A single turn carries every row of the set below to another of its rows. Some are shown first; where does it send the rows asked next?
j_6: [  2 -20   4  15  -9  -5 -20  10   4   7  26  14 -28   6  15   8  32  27
 -24   6  28  -9 -14   4  27  -1 -18  -6  -9  10 -10  -3  14  25   9   8
   2  -6  26]
j_740: [  5   6  -2   7  22  -3 -17  21  12  -3  -6   5 -14  -2   0   0  28  17
 -22  23  31  -6 -18   0  10   0   9   2 -14   7   8  17  14  -7  13  -6
 -21  14   4]
j_415: [  3 -17   9  12  -6 -16 -12  10  12   5  31  15 -16   3  16  13  32  36
 -25   5  22  -8 -13  -9  25  -6 -25  -7 -16   5 -11  -1   5  30   9   8
  -2 -19  29]
j_303: [ -5 -23  15   4  18   3 -10  32  32   7  33  22 -10  -2  22  23  38  12
 -21   5   2 -19  -6  -3  16   5   7   1 -27  -5   8  12  -4  15  15   8
 -16 -28  26]
j_148: [ 17  -8  -8   0  38   3 -13  21  10  10  14   9  -2  -5  -3 -13  39  13
 -14  15  26 -10  -9   1   1  15   6   4  -7 -10   7  12  22  -5   7  -3
 -23 -12  13]
j_781: [  0 -20   5   4  12   0 -15  32  31  13  32  26 -17  -4  21  27  33  17
 -17  13   3 -14  -7  -8  12  14  18   2 -24   2   8  20 -15  12  14   6
 -22 -22  20]
j_337: [-10  -7 -17   7  33   3   1  15   9  -2   5  28   9  -7   9 -11  31  23
 -31  18  10  -7 -12  -9 -10  12   1   2 -17   5  12  11   0  -3  28   3
 -33   8  29]
j_782: [-17 -21   5   8  20  -4   1  17  36   1  30  19 -12   1  18  19  28  15
 -14  14  -6 -16  -7 -14   9  -1   2  -2 -23  20  11   6 -15   8  36  -5
 -16 -17  19]
j_699: [  5   4  -2   7  34   1 -19  25  12   8   7   0  -4  -7  -6  -8  37  13
 -11  23  21 -10 -13   7   2  -3   4   9 -13   5   9  11  26  -3   5 -10
 -11   4  11]
j_545: [ 15   5  -1   3  24   1  -8  12  17  -2  11   4 -12   1   0   7  25  16
  -9  32  26 -15 -10   5   4   9   4   4  -2   3   7   7  23  -9  19   2
  -9  12   7]
j_718: [ -5 -18  15  15  16  -2 -21  10  -6  10  32  32 -22   2   1  10  36   9
 -14  19  12  -7  -7   4  14 -22 -22 -16  -6  24  -7 -10  23  18  17   2
  -6  -1  26]
j_846: [  5 -12   8  10   7  -8 -30  20  -5  19  25  41 -19 -11   9  28  33  29
 -20  23  12   4 -11 -10   9  -7 -10  -8 -12  14 -13  14  -7  26  -7   6
 -23 -11  28]
j_775: [  0 -12 -10  14   1 -22 -18   4   9  16  39  22 -20  -7   6  12  25  36
  -8  23  10   1  -9 -18   5   1 -14  -6  -5  30  -9   1 -10  24  15  -5
  -7 -11  21]
j_787: [  1 -15   5  15   6   6 -36  20 -12  22  21  35 -28  -8   9  18  35  21
 -19  22  16   1 -12   5   9  -4  -8  -5  -6  16 -14   9   5  22  -8   4
 -15  -2  28]
j_774: [ -7  -5  -4   6  39  12   3   7   9  -4 -11  12   0  -1   7  -5  29  20
 -23  17  17 -10 -16  -3   0   1 -16   2 -10   3   3  10   9 -10  18  -8
 -24   3  18]
j_316: [ -5 -16 -12  20   1 -10 -25   6   0  18  32  20 -30  -3   3   3  27  27
  -9  21  14   1 -12  -6   8   1  -8  -6  -2  37  -6  -2  -1  20  15  -7
  -5   3  18]
j_790: [  0 -13  18   9  19 -17 -18  13   1   9  38  36 -10  -3   0  16  37  13
 -13  18   8  -5  -6 -10  15 -27 -25 -18 -13  17  -6  -5  15  23  16   5
 -12 -15  27]
j_521: [ 22  -6  -8  -3  32   5  -4  12  13   5  16  12  -5  -2   3  -4  30  17
 -10  22  25 -14  -7   3   0  23   3   3   0 -13   7   8  20  -9  14   3
 -18  -5  13]
j_525: [ 10  -8  -9   0  36   5  -6  22   7   4  22  33   9  -7   7  -7  35  15
 -26  20  14 -13  -4  -1  -6  20   8   1 -13 -15  12  11  15   0  19  15
 -30  -1  29]
j_658: [  9 -11 -18   3  26  -3  -4  20  14   3  24  18   8  -3   8 -17  36  22
 -26  10  19 -13  -8  -5  -1  25  10   3 -15 -12  13   8  13   4  23  11
 -23  -4  27]
j_326: [-17 -19  11   7  29  -4  -8  25  27   7  27  31 -11  -3  11  20  33   6
 -15  16  -8 -12  -6 -14   7 -11   6  -5 -26  20  12  10 -12   7  30  -6
 -26 -17  18]
j_512: [ -8 -18   1   8   5 -11 -19  19  -8  20  26  45 -14 -10  17  29  37  30
 -18  20   9  -4 -11 -18   7  -2  -5 -12 -21  15 -11  13  -9  25  -1   2
 -19 -22  25]
j_985: [ -6 -19  -9  10  -1 -25 -10   7   5  18  40  30 -15  -6  12  16  31  34
  -9  17  11  -9 -10 -23   6   5  -6 -12 -15  24  -6   1  -8  24  18  -5
  -7 -23  19]
j_595: [  0  -5  -6   4  32   2  -2  10   8  -6 -12  18  -8   1   4  -4  27  18
 -27  16  25  -4 -16  -8   4   3  -2  -3 -10   7   6  15   4 -12  24  -7
 -33   6   9]
j_981: [ -2   5   4   7  30  12  -6  15  14  -3  -6   0  -5  -2   7   7  29  20
 -18  26  20 -17 -15  10   3  -2 -10   9 -11   0   2  10  20  -6   7  -4
  -9  14  18]
j_128: [ -7 -19  13   4  17 -16 -11  14  -4  14  40  44  -7  -6   8  23  39  16
 -12  19   6 -12  -5 -16   9 -15 -15 -20 -20  15  -6  -3   9  22  16   3
 -12 -26  25]
j_735: [ -7  -9  -7   4  32   0   5  14  10 -10   6  28   9   1   9 -13  32  17
 -35  12  15 -12 -11  -9   0   6  -2  -5 -19  -1  13   6   9  -3  34   8
 -31   8  28]
j_552: [ -7 -22   9   7  -2 -18  -4  10   4   6  32  29 -11   2  21  21  35  32
 -24   5  18 -14 -10 -16  22  -3 -17 -16 -25   6  -8   1   3  27  14   6
  -4 -26  26]

j_326 moves to j_303
j_6 moves to j_316
Now these:
j_337 moves to j_525
j_148 moves to j_774
j_985 moves to j_512
j_981 moves to j_545
j_790 moves to j_415

A single turn carries every row of the set below to another of its rows. Some are shown first; where does it send the rows asked next?
j_753: [  0  26  -4  -4   6  11 -10 -12   5  -3   2  -7 -16   5 -13 -13   0  -4
  -5  -7   6 -12   4  29  21   9]
j_901: [  2 -23  13 -14   6  17 -10   4  -7  -8  -5   5   3 -10  -3   4   8   8
  -4  19  30   1  12  20   1   8]
j_364: [ -7  -4   3  -7   3 -12   3   2 -17   6 -12  -3   4  -7  -1   1 -16   5
  -2 -12  -6 -15  14  15 -11 -15]
j_737: [ -4  14  -5  -2  -2  17 -21 -10  14  -5  10  -6  -9   8  -3 -16   1  -8
 -16 -10  25 -10   7  11  10  15]
j_111: [ 17 -14  -3   0  14  10   1  -7  15  25  12   7   4  15   3   4   9 -11
  -8  12   1  -3  12  10   2 -11]
j_535: [ -1  22  -8   3  15  13 -19   0   5  -4   1 -10 -12  14   1 -15   1 -13
 -16   1  22 -13   5  17   1   9]
j_690: [ -1  -6   8  -2 -16  -9  -9 -16  -1   5 -12   0   4  -7 -13   0 -21  -1
   3 -10  -6 -13  11   2   0 -18]
j_360: [-14  14  -7  -1   2  16 -16 -14  -1  -1   9  -2 -18   9  -8 -13   0  -1
  -8  -4  12 -11  14  18  16  21]
j_567: [  7 -13  18 -15  -5  21 -10   7  10  -8 -13   5  14  -3 -14   5   6  10
   9   9  15  -4   2  17  14   7]
j_7: [  6  -1  19  -2   2   8  -7  16   4 -16 -17   2  10   7   1  10   3 -24
 -11 -19  16   1  17  10  -6   3]
j_188: [ 22  -8  -1  -4  23  -1  11  -2   2  -6   0   8   3  10 -10 -18  11   2
   0   7   0   4  18 -10   2   3]
j_308: [  1   4   0  -3   2 -12  -6   2  -2   2 -13   1   8   1 -10  -3 -14  -7
  -9  -3   1 -17  -2  -2 -13 -31]
j_834: [ 15 -18   2  -3  20  12   2 -21   4  14   0  11  -4  12  -5 -12  12   2
  -2   5  -7  -1  16  -1   8  -4]
j_68: [ -3  -4  17 -13  10   3   5  -4 -22 -15 -11  15  -7  -6 -11   4   5  -9
  -9 -21   6   5  17  25   7  -4]
j_233: [ 16  -3  -8  -2   0  -1  14   2  12  -3  13   4   5   6 -11   2   5   1
  -9  10   7   9  29  -8   6   5]
j_920: [-12  -3  -4  -1  -6  -7  -6 -14  -7   8 -11   4  -3  -5  -7   4 -13   5
 -22  -6   6 -11  20  -3 -11 -23]
j_819: [16 -2 -7 -4  3  3 17  2 13 12 19  2  4  7 -6 12  3 -7 -2 11 -3  3 20 15
 12 -7]
j_428: [ -4 -10   6   2  -5 -15 -15  -2   0   7 -10   2  15  -2  -1   2 -13  -4
  -8 -11  11 -15  13   2 -20  -8]
j_803: [ -5   8  14   4 -12   9 -16  -9   6  -6 -14  16  -1   8 -16  23  -4 -21
  -2  -8  -3  -1  20  10  17  -2]
j_155: [-10  -6   2 -12  17  15  -6   8 -17  -3  -5  16  -2   1 -12   7   9  14
  -5  28  18  -3   2  18   5  -4]
j_858: [-17  -8   7  -5   6  18 -12  -6 -14 -10  -1  25  -9  10  -3   5   5 -18
 -26  -7  14  -1   9  -4   1 -16]
j_286: [ 15   3  11  -5   3  14 -18   1  17  -7 -20   5   7   0 -19  11   5   0
   1  28  19  -1   0  13  11  -6]
j_749: [ -2   0   3  -6   3  29 -12   1  -1  -6 -15   4  -8   3 -11   9   3   6
  -5  36  11  -4   6   3  14 -14]
j_954: [  2  18  -2  -5  14   4 -13   0  -3  -7  10  -9 -10   6  -4 -21  -1 -13
   0  -3  18 -11  -2  28   8  14]
j_845: [  2  10  10   0  11   6 -11   1 -12 -10 -10  11  -9  10  -5   7  -5 -36
   1   8   0  -3  -1  13   5 -24]

j_428 moves to j_690
j_7 moves to j_803
Now these:
j_286 moves to j_749
j_834 moves to j_188
j_954 moves to j_737

A single turn carries every row of the set below to another of its rows. Some are shown first; where does it send the rows asked next?
j_747: [ -2 -13  -7 -18  34  -6 -16  14  -8   9   5   7 -15  18   0  14  -1  -4
   0]
j_964: [ 16  12   6  -6 -15  -4   7   5  12  -7   4  -2  -3 -13   3   8  -8   2
   1]
j_97: [ 13  -7   2   7  -6 -11   4   0 -14 -12   8 -10 -21  -7   3   6   6 -13
   4]
j_437: [ -8 -11  -3 -28  21  -7  -4  19   9  12  -2  14  -3  17   9  10 -14   0
  -2]
j_750: [ 18   1   2  -2   1  -4  14 -16 -15   5   7 -11 -15  15  -1  12   4  -9
 -13]
j_780: [ 17   6   3   7  -5 -14  16   0 -11   2   6  -7 -16   3  -8  17   2  -4
   8]
j_173: [ -6 -15  -7 -25  18  11 -15  11  -2   0 -16  18  -7   7  15   3   4   5
  -3]
j_367: [ -4 -15  -1 -19  22   5 -24  26  -8   9   5  14   0  10  14  12  -8   4
  -3]
j_540: [  9   4   7  -4  -3  11  -5  16 -20  -8  20  -3   2  -8   5  -7  -6   3
   3]
j_970: [ -2 -20 -11 -24  21  -6  -8   2  -4  15 -18  13  -5   8  -1  15  -2  -1
   3]
j_883: [  7  -7  -8 -17  14  15 -21  14   0   6  -6  12 -17   9  25  10  10   1
  -2]
j_71: [ 15  22   5 -13  -8   5  -1  18   3   3  14   1   1  -7   0  -4  -4   6
   7]
j_729: [  5   4  -4 -11  14  -7  -3 -13 -23  -8  10 -13 -13   0  -9   2  10 -15
  -2]
j_752: [  4   0  -3  -6   2   1 -25  -4 -18  -9  11  -8   2 -14   1   1   5 -12
  -1]
j_553: [  4  17   3  -5 -15  14 -14   8  -2  -3   6  -6  12  -1   3   0  -1  -7
  10]
j_561: [ 14  19   9  -3  -9  10  -2  11  -6 -15   9  -4  -7  -9   6   6   1   5
   7]
j_492: [ -8 -16  -4 -21  29 -10  -3  12  -2   8   0  12  -6  24  -1  15 -14   0
  -1]
j_15: [  1  -9  -8 -30  23   2  -5   4  -1  14 -18  17  -2  10  -1  15  -3   9
   2]
j_946: [ 18   0   1   0   6 -13   8   2 -22   5  17  -7 -23   7  -6   3   9  -8
  -1]
j_355: [ 10  -1   5   9  -7   7  -1   6 -20 -21  11  -7  -8  -8   7   4   0  -3
   5]
j_916: [  2  11   3  -2 -14  10 -21   7 -12   3  11   5  11  -7   7   5   3   1
  -6]
j_471: [ -7 -15 -10 -18  19  10 -17  12 -12   6 -14  17 -11  13   8   6  11   2
   5]
j_615: [ 17  -4   2 -11   3  -1   2 -10 -24  -4  10 -18 -11  -2   6   5   7 -19
  -2]
j_884: [ 12   6   3  -7 -11 -13  11   6  15   7  11   3   1  -1  -7  -4 -13   1
  -3]
j_332: [  2  -4 -13 -26  23  -6  -1   0   6  13 -12   2  -8  14  -3  19  -5  -8
  15]
j_917: [ -4 -28 -15  -6  19  -9 -16  -3  -1   5  -9   5  -6  13  -1  14  -8 -13
   7]
j_57: [  7  15   3  -4 -21   0  -2   0  17   5   2   0   4   8  -1   1  -3  -3
  -2]
j_208: [  4  19   5 -11 -20   1   1   8   5  14   5   8   4   1  10   5   8   4
  -7]
j_319: [ -1  -3  -5 -27  18  11   7   5  -3   9 -12  10   5  16   6  20 -18   8
   3]
j_376: [ 12  -1   2   5  -2 -15  17  -1  -8  11  15   1  -6  13 -13   6  -9   1
  -6]
j_933: [ -1 -20  -5 -18  29  -4 -25  16  -6   4   5   9 -12   8  10  11  -2  -5
  -3]
j_172: [ -7 -25 -10 -13  20   0 -14   6 -17  10 -17  15  -5  13   1  12   2   0
   4]
j_694: [ -1   5   3 -13 -13 -12  23  -4   4   8   2   3  -3  11   4   4  -3  -2
 -14]
j_526: [ -5  -2   0 -27  20   4 -13  27   3  14   1  16  -3  15  14  12  -7   6
   2]
j_961: [ 14 -10   4  -3   0  -6  -4   6 -20  -8  20  -7 -15  -9   9  -7   4 -12
  -1]
j_778: [ -2 -17 -10   2  18  12 -24   8 -16   5  -4  10 -10  20   7  15   3   0
   3]
j_353: [ 12   4   3   2 -13  -4  13 -11   7   7   3  -1  -6  17  -3   7  -4  -2
 -16]
j_956: [ 14   5   6   5 -11 -10  18   0  -1   0   4  -2  -1  -1  -7  17 -14   4
  -2]
j_542: [ -1   2  -2  -9   6 -10  21 -13 -15  -2   6  -7  -9  15  -9   6  -2  -7
  -9]
j_161: [  1 -15  -2 -27  11  14  -4  10   6   1  -9  14   0   5  27  10 -11   3
  -9]
j_695: [ -3 -11  -6 -27  21  13  -7   5  -2   4 -16  20   0  10   7   9  -8  12
  -5]
j_510: [  9   0   2  -9  -7  11 -13  -2 -21  -9  11 -15   7 -10   7   1   1 -16
   8]

j_561 moves to j_355
j_694 moves to j_208
j_332 moves to j_319
Now these:
j_437 moves to j_526
j_15 moves to j_695
j_884 moves to j_71
j_750 moves to j_353

A single turn carries every row of the set below to another of its rows. Some are shown first; where does it send the rows asked next?
j_783: [ -1 -14  19   8   7  21   1   1   5   5 -18 -11 -20   9   7   0  10]
j_385: [ -9 -15   1  -4  15  11   3  13  -2  -5 -14  -6 -27   0   1 -10  -5]
j_228: [  2 -10   3  11  21 -19  10  -5   8   6   5  19 -20  -2  -6  13  -7]
j_587: [-12  -9  16   8   5  10   0  -3  22   4 -19  -7 -28   9  -4   4   8]
j_265: [ 11  -3  15  13   6 -14  10 -14   4  -2  10   8   0   9  -9  26  -9]
j_205: [ -3  -3  -2  -5   3  17   1  -2 -21  -4  -3 -17  -9  14   8  -3  -3]
j_640: [  3 -10 -10   7   1  16  -7   4  36  -4   4  -9 -18  10 -11   7  -1]
j_294: [  9 -11   9   8   6 -24  11 -16   6   5  18   4  -4   2   0  16   1]
j_297: [  9 -10 -11  12   4   7  -2  -2  39   1  13  -2 -14   6  -5  13   2]
j_870: [-11 -14  14   1   1  11  -3   0  -1   2 -17 -12 -25  16  -8  -2   7]
j_130: [  9   3 -24   7   4  20  -4  -2  18  -5  15  -6  -6  13  -2  11  -9]
j_958: [  4  -8   7  -4   3  19   5   5  -9 -10  -3 -22  -2   4  14  -3  -5]
j_733: [  1   8  -9  -5   4   8   8  -5  -8 -12  10 -15   4   5  15   6 -15]
j_398: [ 12  -2   6   0   2  -3  11  -4 -10 -14  14 -10  10   3   4  12 -16]
j_8: [ -2  -5  15  15   8 -15   7 -15  27   6   1   7 -17   5  -6  20   3]
j_14: [  4  -3 -18   4   0  24  -8   5  23  -8   4 -11 -13  15  -9   6  -7]
j_496: [-10  -1   1  -4   3  24   0   3   0  -8 -13 -21 -15   9   9  -4  -3]
j_617: [ 13  -1 -20  11   7  10  -1  -6  28   1  20  -1  -7   8   0  15  -4]
j_811: [  3 -11  24  19   9   0   4 -11  13  11 -11   8 -19  12  -7  18   7]
j_50: [  5  -2 -10   1  19 -13  12  -2  -9  -7  14  10  -7  -1   1  10 -19]
j_352: [ -2  -5 -11  -8  15   5   7   9 -15 -12   2  -5 -11  -1   4  -4 -18]
j_812: [  9  -1  -5  -1   6  -5   9 -11 -16  -3  19  -7   4   6  13   8  -6]
j_277: [ -7 -19   9   8  19  -3   5   4  13   7 -12  10 -32   0  -5   1   2]
j_728: [ -4 -19  21   9   3 -13   3  -9  16   7  -5   1 -22   9 -13  10   9]
j_260: [  7   5  -1   7   8 -15  12 -16   8  -4  19   3   3   2   6  21 -11]

j_8 moves to j_587
j_205 moves to j_812
j_958 moves to j_398
Now these:
j_50 moves to j_228
j_130 moves to j_617

